[150 134 114 132 104]	150, 134

[134 107 112 153 133 125]	153, 134

[116 154 145 114 152 115 110]	154, 152

[147 148 126 149 129 131 155]	155, 149

[131 115 157 122 119]	157, 131

[144 108 105 148]	148, 144

[[123 125 150 145]
 [116 106 137 119]
 [119 120 149 143]]	150, 149

[128 122 110 152 108 132 137]	152, 137
---
[142 106 107 144 149 108 111] Answer: 106

[[150 147 113 109]
 [150 148 112 106]
 [149 147 114 107]] Answer: 106

[125 112 120 151] Answer: 112

[112 153 149 110 104 147] Answer: 104

[[121 157 123 137]
 [137 107 131 120]
 [152 132 127 116]] Answer: 107

[[133 130 130 130 133 130]
 [154 106 106 107 155 105]] Answer: 105

[110 134 104 155] Answer: 104
---
[[108 133 138 110 120]
 [124 129 140 101 122]] result: 140

[[132 131 152 140 132 119]
 [132 140 131 127 128 124]
 [128 136 149 137 129  98]] result: 131

[[142 137 122 133 121]
 [157 120 128 147 110]
 [153 123 132 148 117]] result: 128

[[150 102 102 103 153 153 153]
 [106 154 154 153 103 103 103]] result: 154

[[106 106 106 106 150 150 150]
 [152 152 152 152 104 104 104]
 [152 152 151 151 104 105 104]] result: 152

[[100 101 102 155]
 [155 154 154 101]] result: 154

[[129 121 135 102]
 [152 147 142 119]
 [153 111 156 131]] result: 142
---
[[121, 132, 151, 108, 131, 130],
 [130, 132, 123, 114, 126, 118],
 [109, 136, 117, 138, 141, 114]] 151

[[141, 139, 106, 117, 134],
 [106, 118, 142, 133, 138],
 [143, 126, 121, 110, 109]] 106

[[133, 119, 130, 138],
 [110, 105, 125, 146],
 [130, 132, 125, 122]] 130

[[99, 114, 130, 148],
 [104, 115, 131, 144],
 [115, 119, 131, 137]] 130

[[109, 142, 105, 122, 133],
 [122, 108, 109, 116, 144],
 [149, 148, 120, 144, 129]] 105

[[138, 129, 137, 126, 123, 123],
 [129, 121, 137, 128, 154, 130],
 [154, 129, 153, 125, 132, 126]] 137

[[134, 138, 135, 110, 151],
 [126, 149, 123, 131, 143],
 [106, 137, 136, 123, 119]] 135

[[133, 125, 129, 126, 125, 123, 131],
 [131, 129, 127, 126, 131, 130, 130],
 [146, 103, 152, 109, 106, 103, 146]] 129

[[153, 121, 130, 123, 121, 146],
 [135, 101, 121, 134, 116, 130],
 [121, 117, 109, 134, 127, 124]] 130
---
Q: [110 157 103 152 147]
A: 157, 152

Q:
[[132 116 150 145 143 157]
 [114 142 106 103 101 129]]
A: 157, 150

Q: [105 146 103 108]
A: 146, 108

Q: [144 115 150 108 115]
A: 150, 144

Q:
[[122 136 129 141 137]
 [106 115 145 119 122]]
A: 145, 141

Q:
[[153 122 144 151 121]
 [106 130 120 106 134]]
A: 153, 151

Q: [110 140 104 142  99 124]
A: 142, 140

Q:
[[121 104 132 112]
 [138 148 137 105]]
A: 148, 138
---
[[137 131 119 113]
 [145 126 136 112]
 [126 132 153 123]] ans = 123

[[139 149 102 123]
 [119 110 149 132]
 [138 148 104 124]] ans = 124

[[112 116 107 127 137 126]
 [110 124 128 129 143 119]
 [109 134 118 130 132 127]] ans = 127

[[112 144 111 106 110 140 141]
 [113 139 109 110 113 138 137]
 [113 137 112 108 111 137 138]] ans = 138

[[143 121 148 133 116 118 141]
 [100 124 152 149 118 111 136]
 [155 130 140 129 117 128 139]] ans = 139

[[142 145 132 128 129]
 [140 157 132 132 138]
 [113 102 127 126 121]] ans = 121

[[144  99 118 127]
 [124 116 108 136]
 [105 118 134 137]] ans = 137

[[124 128 129 118]
 [116 149 100 145]
 [136 128 129 132]] ans = 132
---
[[150 123 128 127]
 [131 127 123 135]
 [125 130 133 122]] out 135

[135 126 137 144 157 116] out 126

[[132 129 126 129 131 121]
 [129 112 125 120 132 150]
 [123 120 124 126 126 120]] out 120

[[150 122 148 139]
 [109 151 115 104]] out 139

[[124 150 122 128 128 130]
 [131 139 120 121 130 140]
 [134 104 126 133 132 136]] out 104

[118 156 123 139 125] out 118
---
array([[133, 106, 127, 120, 111, 126],
       [119, 136, 113, 138, 145, 116]])
145

array([[134, 114, 126, 124],
       [131, 116, 125, 121],
       [103, 144, 150, 121]])
125

array([[145, 146, 155, 145, 137, 108, 147],
       [128, 129, 123, 129, 137, 127, 127],
       [117, 116, 117, 115, 113, 142, 118]])
127

array([[126, 129, 129, 127, 128],
       [ 99, 134, 135, 122, 125]])
122

array([[135, 115, 112, 116, 137, 133],
       [127, 154, 120, 121, 144, 140],
       [132, 112, 119, 129, 111, 139]])
144

array([[134, 133, 130, 145, 127, 116],
       [136, 133, 123, 150, 127, 129],
       [128, 133, 126, 125, 110, 140]])
127
---
[120 107 117 113 150 101] out 101
[132 158 145 143] out 143
[157 106 150 117] out 117
[103 112 136 128] out 128
[140 107 117 118 122] out 122
[105 129 115 123] out 123
---
[[110 123 112 113 118 122]
 [114 123 127  99 118 122]] | 112

[148  99 150 153 107 103 157] | 150

[[123 153 151 106 108]
 [120 147 146 114 109]
 [153 133 127 101 100]] | 151

[152 144 142 137 122] | 142

[127 105 130 126 128] | 130

[[125 136 121 132 151 113 144]
 [156 125 143 128 125 112 127]
 [133 122 149 120 114 114 132]] | 121

[124 152 129 131 127] | 129
